Rows are one point carried round by a steady rotation, each followed by how many ticks it has turned.
The counts run from 0 to 316.
[ -6.4  18.1  -8.0  -6.2  13.5  -0.4  11.5  -3.4  -7.2   0.1  -4.9   2.7
 -18.0  18.6  11.3   8.5  32.3   5.6  41.5  18.8  -0.1  17.6 -19.0 -28.5
   0.1  48.9 -34.0   3.9  39.1  11.3 -21.4   0.6   8.5  32.8  10.4  33.5
  -8.2   4.6 -28.3  18.3 -12.0  23.2   6.3  -1.8  12.0 -28.0  -3.1 -38.5
  34.0  20.4  -5.5  -8.2  -3.6  -0.9   7.5 -14.6   0.5  50.9  -0.5 -11.4
 -12.1 -22.7   1.4 -32.7   2.5  17.5 -12.5   0.7 -14.0]
22
[-47.1 -31.0  20.0  12.0   1.9  38.5  10.2  25.6  -5.9 -30.4  -3.0  19.1
  36.1   9.2   4.4  -2.8  22.8   0.9  12.6  18.3  17.9  -2.8  17.9   4.5
 -10.7 -10.2 -22.2  -0.2  19.4  32.6 -31.1  -3.8   3.7  28.3 -14.6   8.9
  -1.7 -10.0  13.0  42.5 -36.4  18.9  -5.8  15.0   2.5  16.8  34.7  12.4
  33.1   3.9  -4.1 -28.7   1.7  -9.9   1.7  -8.6  10.3  50.6  11.1  17.5
  -4.9   1.6 -24.2  10.7   8.6  21.9   6.2 -12.3  15.2]
159
[ -2.3   7.2  -5.7 -21.4  27.4 -32.9 -20.7   7.3   5.0  -0.9   7.8   4.0
 -36.9  -4.1  -2.9  -3.4   7.6  32.9  -8.5  -7.8  24.7  -5.0  30.0   2.3
 -22.9   2.9 -25.7  19.1  17.1  17.7  17.2  -0.6   5.3   4.7  11.4 -48.4
  12.2  22.3  15.3  31.8   9.2 -24.7  -6.3  17.7  -8.8 -39.3 -12.6  31.3
  31.6  -2.4   5.7  -6.1  -9.4   8.6   8.4 -43.7 -21.5  35.9  12.3   2.2
  40.5  14.9 -21.9  13.4  -1.8  35.1   4.1 -10.7   0.8]
34
[-14.7   2.9 -16.1  10.0  12.9   1.6 -10.7   3.2  30.5 -12.3 -19.2  16.0
 -34.3   6.9  24.6   1.3  25.9  -5.5 -49.4  -6.4  28.4  -6.8  -1.7  -2.2
   4.9   6.4 -25.4   4.9  26.4  13.6 -16.5   2.0   0.1  26.0 -41.3 -25.5
 -44.3 -15.9  37.0  46.2  16.1  -0.9   1.8   4.1 -14.0  11.9  -9.4  -4.9
  27.5  10.4  14.5 -12.0  -0.6  -0.9  24.3   8.6 -18.4   7.0   2.2 -19.9
  25.8  -1.6   5.0  -9.8  20.0 -41.3 -12.3  33.4  -2.4]
142
[ 23.4  20.6 -19.4 -12.9  23.8 -25.4 -12.3 -24.7   3.2  19.9  22.3 -17.2
 -36.8 -21.9 -17.5   6.3 -28.3  32.1   0.4  -1.7  13.1 -24.7  19.9 -22.7
  -1.9  19.4  -4.9  12.1  13.5  18.5  25.7  18.3  28.2 -15.9   0.4 -41.4
  37.5  -0.9   2.3  -0.5  27.3 -15.0  10.4  21.3   9.9 -32.0 -32.3  19.8
   6.2  -9.8   8.7   1.1 -15.6  10.6  -3.7 -34.3 -18.3  14.4  -7.9  -1.1
  36.2   8.2   4.9  -6.5  -6.1   0.3 -20.1 -23.5   0.8]
213
[ 58.8   0.8 -35.3 -21.0  38.3   3.4  17.8 -14.7   0.2   9.8  -1.1   1.3
   4.0   5.5  12.2  10.9   5.9  25.8  42.5  17.7  -8.9   1.6  -6.0  -4.3
   2.5  23.2  16.7  -8.4 -10.4 -13.3   7.0   2.3   8.4   3.5  21.6  -7.6
  -1.2   1.5 -36.9   8.4   1.2 -10.9  -4.9   2.2 -16.8  -4.1 -41.4 -35.9
   5.1   5.6  22.3  11.0  30.3  -1.4 -38.5 -13.9 -27.1   1.1  -1.0 -31.6
 -20.3 -51.1   4.9  -0.6   0.8 -18.9 -22.4  19.1 -45.2]
209
[-14.2 -10.1  34.9  29.1 -10.9 -18.9  -6.6  46.1   1.0  14.7  32.3  10.0
   3.4  33.1  16.9 -19.3  21.5 -10.7  -7.1  -1.1  24.3  10.8  14.3  -5.1
  -3.2  16.8 -24.6   2.6  27.1  -5.6  -2.7  -2.4 -28.8  23.2  -2.1 -16.9
 -28.0   8.0  25.4 -27.4 -11.2  12.2 -11.2  25.7 -17.4 -23.1  45.5  -0.8
  -1.3   5.4 -14.0  16.6 -57.7  -1.2  -8.5  -4.0  -1.6 -19.3  -0.8  -7.1
  12.1  27.0 -18.4  11.5  22.7 -28.4  36.8  -9.6   1.1]
155
[ 12.1 -11.8 -16.2  -0.2  12.4 -27.8  20.9 -17.7  12.2  -0.9  22.0  13.1
 -42.0   2.7 -18.5 -12.7  -0.6  20.1  36.0   2.5  14.7 -13.3 -15.3 -13.6
  -6.8  29.8 -54.3  -2.4  17.0   5.0   2.9   3.7   6.5 -10.2  -6.0 -16.7
   0.5  -9.1 -33.5  26.3   2.9  20.2  -3.9   1.0   3.1 -28.9 -18.4 -44.7
   9.0  15.2  37.9   1.6   9.4 -19.5 -38.4 -10.0 -26.9  29.5  -1.0 -34.8
 -21.1 -16.5 -10.2  -9.9  24.5 -17.3 -11.3  12.6   0.8]
313
[ 28.6  28.4   1.0 -21.3  -4.7 -46.1   1.7  17.5 -22.2  12.5  -2.2  -5.0
   2.2   5.9  11.7  -4.6  46.6  -7.3  -8.5   8.9  10.4  -1.7   0.3 -26.0
   7.5  18.7   6.0  15.2  -1.3 -38.0  13.0  39.1 -28.0  14.7   1.2 -10.8
  17.8   2.4  23.2 -32.9  16.5 -12.1 -27.7  13.4  -5.1 -44.4  15.9 -34.3
  -5.5  14.3 -21.4  -3.1 -44.8 -13.8 -22.7 -21.7  -6.1 -42.3 -12.7 -22.5
   7.8   0.8  11.3 -15.3  15.5 -40.6   6.7   5.2 -23.5]
228
[ 28.7 -11.4  16.4   8.1  -4.0 -17.0   5.4  20.5 -13.8   4.6   7.3  -6.1
   1.0 -20.7 -42.4  -4.5   7.1   0.4   7.1   1.0 -28.2 -16.0   9.0  -7.4
  24.2 -15.9  -5.8   5.2 -30.3 -42.5   0.6  27.5  15.2 -10.8   8.8 -15.3
  26.8 -46.4 -15.4  -4.1   4.0  -6.6  -6.3  15.0  -0.9  24.2  11.7  -9.3
 -48.5  -7.0   3.1  29.8  -9.6  -4.9 -53.8   5.0  -5.7 -49.4 -31.6   5.0
  -1.9  21.6 -15.5  26.5   9.8  -4.1  -9.2   3.1   6.6]
91
[ 13.6   6.2  -3.4 -12.6 -12.6 -60.2  -1.9   8.2  -4.6  -6.1  19.4   2.5
 -53.6 -29.9 -35.4 -13.2 -23.2  31.4  21.5  -5.7 -11.8 -22.3  -0.8 -13.4
   4.8  18.6 -43.9   6.9  -2.7  -7.5  26.2  22.8  19.8 -20.9  18.5 -15.4
  17.5  -9.4 -44.1  39.5   9.9   2.4  -6.4  20.7   3.4 -40.9  -7.4  -9.7
 -14.5  10.6  11.6  10.0 -15.0   7.1 -30.8 -17.4 -11.8  10.1 -27.8  -8.9
  -3.2  26.2 -20.0  15.8   3.9  20.3 -10.8  -1.0  19.7]
311
[ -2.6  20.8 -15.4  -5.7 -12.9   6.0 -13.3  -3.8  -7.8  -0.4  16.7 -11.3
  27.4   8.1  30.8  16.2  48.3   6.9  -5.6  33.7   4.4   5.8  -9.8 -48.4
   0.2  41.0 -12.9  -1.3  10.4  -5.9 -36.1  17.3 -10.2  31.7  -7.2  -4.9
  26.6  -7.3  -5.1  -8.6   1.4   3.0 -13.6   3.3 -14.3 -18.6  -8.5 -12.7
  -1.7   4.6 -26.7 -34.9 -14.8 -24.6   9.3 -23.4   9.9  29.3 -13.4  -3.2
  25.2 -35.5 -12.9 -28.2  15.7 -13.8 -11.6 -14.6 -25.1]
234
[  9.3  19.8 -19.5 -27.1   4.1 -39.0  -5.5  16.0  -3.7  -7.1 -33.9  -4.7
 -50.4 -27.9 -18.3   5.0  31.3  17.1 -18.1 -16.4  -7.5  -6.6   4.0   7.1
   6.4   6.5 -44.9  32.0   0.9  -7.6   7.3  32.5  15.6  -3.2  10.8 -22.6
 -10.2 -11.0 -16.0  62.1  23.5 -22.1   9.8  18.0  -5.5 -11.9 -20.7  10.6
  14.4  15.7   2.7  -1.6  -7.7   0.1  13.8   3.6  -5.7  14.3 -13.0   6.9
   3.1  34.4 -17.8  12.9   7.4  42.6 -16.9  27.8   8.7]
26
[ -1.6  -1.7  12.8   9.6   1.3  16.9   0.2  31.6  15.2  14.4   5.9   3.6
  25.6  35.1  24.6 -11.8  14.6 -20.5 -30.5  -0.1   4.3  23.1  22.4  -8.3
  11.9   0.3   6.7  -2.7  43.2  -2.8  -5.2   1.9  -9.5  34.4 -10.7  28.0
 -27.3  -3.1  42.2 -35.2 -14.0  29.3 -23.6  12.8  -7.9 -16.0  29.4   4.7
  20.0   9.8 -40.3  30.6 -38.3  16.3   6.8   2.1  23.9 -27.0 -22.9  -9.8
  -8.5  20.8  17.6  -4.9   6.4 -34.7  26.4   4.0 -14.5]
260
[ 39.8  20.9  -7.2 -36.4  58.9 -10.5  -3.9 -15.3   7.8  22.1 -25.8 -30.6
 -16.9  -4.2  -8.8  14.1   5.0  15.4   2.1 -12.4 -32.1  -1.8  21.7  -0.6
  12.6 -11.5  19.6   4.9  10.7   6.7  32.1   3.3  31.7  -0.3  33.3   5.9
  12.2   1.0  14.1 -12.1  17.0 -21.4   3.4   9.1  33.9 -20.9 -21.2  10.5
  20.3   8.3 -17.2  30.1  10.1  36.6  -0.5 -25.6   1.8 -12.4 -30.0   0.9
   0.9   4.0  33.8  15.8 -27.3  37.3  -6.1  -3.7 -18.5]
106
[ -1.1  21.0 -16.7 -16.8  19.9 -13.5 -13.9  17.4  24.0   9.6  -6.2 -25.6
 -26.6  25.3  16.1  -2.9  12.3  24.0 -15.7  -7.3  -5.3  10.4  26.3 -19.2
  -1.4   0.6 -40.5  24.3  38.0  32.9   7.3   4.2   0.8  27.7  14.2 -23.2
 -19.5   4.9   7.9  25.9  21.8 -24.3   4.7  13.8   3.5 -19.7 -25.5  41.9
  26.5   3.1 -21.0  -9.0 -24.6  25.4  36.0  -8.6  14.7  27.2 -11.9  -0.3
  20.5  25.9  -8.8  24.2  -2.6  43.0   5.8  -9.5  -0.3]
139
[-23.0 -18.2  13.0  -7.8 -12.9  13.1 -26.8  30.2 -12.8 -34.1  13.6  22.7
  41.3 -23.6  33.6  -6.7  -5.7  16.2 -13.0  17.0  26.7  -7.5  14.5  -3.1
   5.9 -20.5  -6.5 -19.7 -13.8  10.2 -11.5   9.3 -12.3  33.8   6.8   0.2
 -14.0  12.7  37.9  46.0 -15.2  -9.5 -27.4   6.9 -45.7  -2.8  34.6  12.2
  13.2  18.2 -30.3 -20.7  -7.0  25.0   6.7 -14.4   4.3  15.1  11.2   9.2
  15.9  -6.4 -15.1  21.4 -17.6 -24.8  26.3  10.6  -5.0]
152
[ 12.5  22.9 -27.7   1.3 -20.6  -1.3 -15.7   3.8  -3.5  -1.3   8.6 -30.2
  22.0  11.5  28.3  -0.4  47.0  -5.5 -15.6  27.5  -2.2   8.4  -5.4 -54.7
  12.4  36.9 -22.3  10.9   3.0 -15.5 -20.6  29.8 -11.7  27.1  -4.6  -8.1
  14.4 -28.5 -13.9 -13.8  17.9 -12.3   3.4  11.0 -23.9  -9.0 -11.8  -6.9
 -18.7   6.1 -26.8 -23.8 -37.4 -19.3   5.3 -10.5   7.0   8.6  -8.4  -1.3
  27.8 -18.3 -24.8 -13.4  13.0 -14.2   1.6  -4.9 -21.4]
235
[  7.7   0.9  -0.8  14.9 -40.7  26.7 -15.8  34.2  -3.7  30.5   9.4   2.2
  48.5   1.9  13.5   8.3  23.4  -0.9  -7.5  22.0  18.6  13.7  14.0 -17.9
  -3.9  41.6 -15.3   9.4   5.7  -0.1 -11.3  16.1 -19.5  30.5   9.3 -32.0
   8.7  -3.5 -37.7  -8.9 -22.3   6.2  -3.1  19.8 -23.1  -7.3  10.9  11.3
 -12.9 -13.3  -8.3   8.4 -37.2 -24.1   2.0  -5.8  18.3  31.5   2.2   1.5
  35.5 -14.7 -47.8 -14.1  21.0  -2.0  13.8 -17.3 -16.2]
56
[ 18.0  22.5  14.5  13.9  -4.8 -17.1   1.7  13.1 -26.3  11.3  -6.3  -6.0
 -24.4   3.5 -13.6   4.7  22.1 -27.1  21.7   4.2  -8.5  -4.9   0.7  -3.8
  34.1  43.6 -16.6   0.8  -7.5  -9.4  28.9  15.9  16.8  11.6   8.1  31.3
 -18.9  -1.7 -24.7 -27.5  -7.9   5.6  10.5  26.0   0.2   2.5  48.6 -51.9
  -6.2  34.3  -0.3  36.0 -19.2  24.9 -18.0  14.9  -3.9 -26.0 -22.4   3.1
  -9.8  18.5   6.3 -38.0  -7.4 -12.8  10.3  23.8   2.7]
301
[ 10.7  -3.8  -3.7  -4.9   7.8  36.2  -9.0  26.4  15.5  41.7 -39.3 -20.2
  30.6  13.7   3.6  11.9  22.1   6.6  -7.2  -0.3 -20.7  18.8  35.8  25.5
 -16.5   3.2  14.0  31.9  -3.1   3.1  21.5  13.6   9.1  23.6  26.1 -30.0
 -15.8 -14.8 -19.2  -6.9  -8.9 -14.6   0.4  32.1  -4.5  24.1 -14.9  43.7
   9.4 -15.0   5.5  45.5  -7.2   0.6  12.4  13.5  21.7   9.5 -10.5  20.3
   6.2  16.2 -28.7  20.7  -2.0  29.9   0.0  17.3 -24.2]
65
[-10.1   9.2 -16.7 -37.6  -5.2 -40.1   2.5   2.2   8.7 -20.1 -18.3   6.4
 -56.2 -30.0 -20.9   8.4   6.6  22.4 -15.7 -17.7   5.3 -12.5  -9.0   6.4
  -5.9  -1.4 -47.6  18.7  -3.9 -10.5   2.4  21.4  11.5   0.8 -13.3 -19.5
  -4.7 -10.0  -3.5  81.8   8.5   2.1  -9.4  11.0   4.2 -27.7 -17.1  -1.1
  23.7  15.7  11.5   1.5  -6.5  -7.6  -6.1  -9.4  -9.5  26.0 -19.1 -12.9
   2.5  30.7 -14.5   1.0   9.3  18.4 -25.8  29.6   3.0]
27
[ 20.2  16.4  32.1 -16.4  32.0 -44.4   3.2   5.5 -25.9   5.9  10.0  -0.1
 -44.7  11.8 -22.2  -3.3  15.6  -7.5  15.3 -15.8   1.9  -3.8   7.5   4.2
  19.8  10.1 -14.6   2.9  17.2 -15.3  14.3  -3.2  10.4  -6.6  11.1  13.7
   1.3   8.2  27.4 -19.0  -1.4   5.1 -11.4   7.9  23.2 -41.7  33.4 -36.3
  12.8  24.8  -0.3  29.3  -2.5  25.1 -25.4 -35.9 -17.5 -35.7 -14.0  -6.0
   7.8  25.9  40.2 -16.2  -9.1 -12.9  16.0   1.0   5.4]
9
[ 12.1 -10.7  34.6  -1.7  39.5 -44.5   8.3 -12.0 -31.0 -16.1   8.4   2.8
 -31.4   9.9 -22.8  -0.7  51.2  -3.5  32.9 -10.0   0.1 -19.6  19.6  -4.3
   7.9  -2.8 -23.7   6.0 -21.5 -14.9 -23.6  -7.5   5.9  -9.9  -0.1   0.1
   6.5   0.8  11.7   2.9   6.5 -22.0  11.6  -5.7   6.4  15.9  17.1 -43.2
   0.9  25.7  17.0 -13.5  32.6  12.8 -36.1 -36.0 -52.9 -20.7  12.1   2.3
  -2.6 -16.1  13.4   0.9   5.9   2.4   7.5  15.1  -3.3]
11
[-18.8 -52.9  19.0  30.8   9.5  37.0   6.9   9.9  25.0   8.7  31.6  27.1
  27.2  19.4 -13.6  11.8  -6.1   8.6  17.8  18.8 -11.5   1.5  -0.8 -15.1
  -0.6   2.3 -30.2 -19.3  24.0   2.3 -42.6 -23.9   6.2  13.4 -16.2   6.4
 -10.2 -29.0 -11.1  26.9 -27.6  48.0  -2.3  -1.6  23.3  10.0   7.2  -3.8
  10.0  -5.2   5.1   7.5   9.2  -9.8 -34.3 -24.3  -7.5  26.2  -1.9  -7.7
  10.2 -18.7 -14.4  10.3  26.3  -4.6   7.5 -16.0   0.6]
273
[  5.4  -3.8   5.8 -11.0  -1.4  31.2   3.9  11.9 -18.8  -7.0  -3.2  12.0
  37.0 -39.2   5.8  -0.4 -40.9   5.2   5.4   2.2   6.7 -23.4  17.1  34.3
  17.8  -6.1  22.9 -11.5 -30.1  11.9  34.4  17.2  27.3  24.7  27.3  26.8
 -23.8   7.7   5.9  12.8 -14.9   9.0 -13.4  23.5 -12.6  13.3  23.1 -23.1
  12.4  14.9   0.4  36.1  13.1  40.6 -11.6   9.6   5.5 -15.8  -7.7  10.2
 -24.7   5.6   6.5  -1.8 -38.9 -28.4   4.9  23.1  -5.3]
185
[ 24.7  42.9 -18.7 -36.7  33.3  -5.7  16.8  -8.5   0.1   9.6   8.4 -33.7
   0.1   0.0  21.2  -7.0  -4.4  22.2  15.8  -7.9  11.1 -19.8  14.9 -17.3
   3.9  22.4  10.0   1.2  47.1  24.1  43.5  19.9  21.1  19.9  15.9  25.1
  12.2  11.7  14.1 -21.8   6.6   3.7 -27.2  17.4  -0.2 -49.0  -8.3  -7.2
  27.8  16.5 -22.5   4.1 -24.9  25.6   4.5  -7.6  20.4  -3.8 -22.8 -19.8
 -33.7   1.9  42.2  -7.8 -28.6 -17.2   0.6 -12.6 -14.5]
219
[ 20.8  10.8   3.9  33.6 -11.8 -15.3  12.0  15.6 -20.0  13.8  29.2 -11.6
  -9.3  -5.3 -21.8  -8.7   4.7  -5.4  25.2   7.8  -3.6 -27.1  15.6 -21.3
  34.7  32.4 -13.3  10.2  -9.6   0.0  31.4  27.7  20.2  -1.3  10.8   2.4
   9.2 -16.3 -44.8 -34.1  -4.0  -5.4  18.0  28.9 -16.4  15.6  21.1 -30.2
 -34.3   4.4  13.0  25.7 -34.2  -0.5 -41.8  17.7  -2.2 -24.4 -21.8  10.5
 -17.2  14.5 -13.2  -1.2   9.6  -2.5   5.8 -11.7  16.1]
196
[-22.2  -5.7  14.2   2.2  29.2   7.1  -6.7   2.3  -8.6 -18.4 -32.6   4.3
  -6.2  11.1  17.4  -2.2  54.3 -15.1  -9.0  -2.8  40.2 -17.7  33.8  27.5
 -35.5  13.7 -10.2  31.7   4.5  24.0 -11.8  23.6   6.5  15.9 -27.5 -22.4
 -13.1   0.7  42.4  14.9  -3.3 -20.3   3.4  24.6  -9.5  28.2  10.8  -4.9
  29.5  10.7  23.1 -36.4   7.7 -18.0  -2.1  -2.1 -23.7   4.6  31.0  -1.0
  -3.4  -4.6 -10.3   0.7  10.0 -22.7  -0.3  13.9   1.4]
44
[ -8.9  -0.9  -3.1   6.2  18.3  39.4  28.9 -28.1 -14.8   5.4   2.1  -2.2
   9.5 -16.5 -28.2   9.4   4.6  12.9  44.6   5.5 -12.8 -15.5  -2.8 -13.4
   3.3  31.7 -16.0   0.6  16.0  15.2  -2.0  10.1  36.2   3.0  -3.7  27.9
  24.9 -23.7 -43.1  19.3 -25.3  44.8  -1.8   8.6  34.0   4.5   2.6 -35.1
  19.0  10.5  27.0   2.3  18.4  -9.3 -32.1 -13.0   0.9  40.0  -8.9  -5.2
 -25.3 -21.2  12.9 -33.2  -2.2   0.0 -23.4  -9.5   0.8]
200
[  0.6 -11.7  11.6  22.8   0.2  13.4 -16.9  30.5  21.6  15.8   4.9 -16.5
   8.2  -1.4 -11.2  -1.2 -21.5  -4.0  -8.4   8.2 -30.0   5.4  20.1 -13.9
  40.0   4.5 -23.5   7.0   9.6  16.4  -1.7  -3.2  27.7  21.2  22.4   6.7
 -28.2 -19.8 -28.9  24.3   3.4  -3.2  35.3  20.8  -0.9  22.0  -4.0  31.3
 -19.9  -3.4 -16.8  33.2 -19.9  25.6   3.8  12.4  16.2   4.5 -38.0  24.8
  24.4  31.9 -30.5  27.4  -1.0  35.6   8.7  -4.4   3.0]
277
[ -6.8  -9.8 -20.5   1.0   6.3 -15.1 -23.2  -3.2   7.3  -5.0  19.0  17.9
 -28.8 -12.1  17.9  -1.2   9.4  15.1 -16.7  11.0  50.4 -19.7   7.7 -13.0
 -12.2  28.8 -29.8  -0.4   9.9  21.4  -1.6   9.2  -1.0   7.5 -23.0 -49.6
 -18.7   9.0  22.8  45.4  12.6 -16.8  -0.1   2.7 -34.7 -18.2 -12.5   0.1
  26.3   8.7  35.6 -22.8  -5.0  -4.7   3.4 -17.8 -24.6  28.6  23.9 -15.7
  33.3 -17.4 -15.9  -9.5  17.0 -40.9  -1.1   2.2  -3.6]
36
[ 20.7  15.7 -11.2 -34.9   2.3 -23.2   5.4  -6.7 -15.0   4.4 -12.2 -17.6
 -28.5 -48.1 -41.4  -0.7  -8.4  18.4  -3.0 -14.6 -18.1 -19.1  -0.6   7.1
  13.4   1.7 -15.4  18.5 -12.3 -16.5  35.6  37.7  29.2 -23.6  13.0 -17.4
  18.8 -24.4 -29.0  32.0  16.3  -3.6  -5.6  19.4  21.7 -12.5 -14.8  -8.4
 -18.4   2.0   7.9  28.5  -4.4   6.4 -19.2  -2.5  -2.9  -6.9 -34.8  10.0
   1.4  37.0   0.5  -4.0   3.0  20.7 -29.5  17.0   0.6]
205
[ 29.2 -16.0  15.3   1.1  27.1  24.7  -6.5  14.8   7.6  27.0  21.9  -9.1
  44.6   7.9  -0.8  -9.2 -41.5  26.2   2.4  -2.9   4.6   4.0  45.5  23.6
 -10.2 -17.9  35.1  -5.1   8.4  12.8  37.5  -5.6   7.2  14.4  30.8 -17.8
  10.1  12.7   7.4 -17.4  -5.1  -1.7 -18.9  25.5 -10.0  -3.5   8.2  32.8
   6.9 -14.7   0.8  38.6 -17.0  19.8 -24.6 -17.6   5.2 -16.9 -17.2   3.6
  -6.4   5.1  -7.1  46.2 -10.0   8.0  15.7 -20.2 -17.3]
73
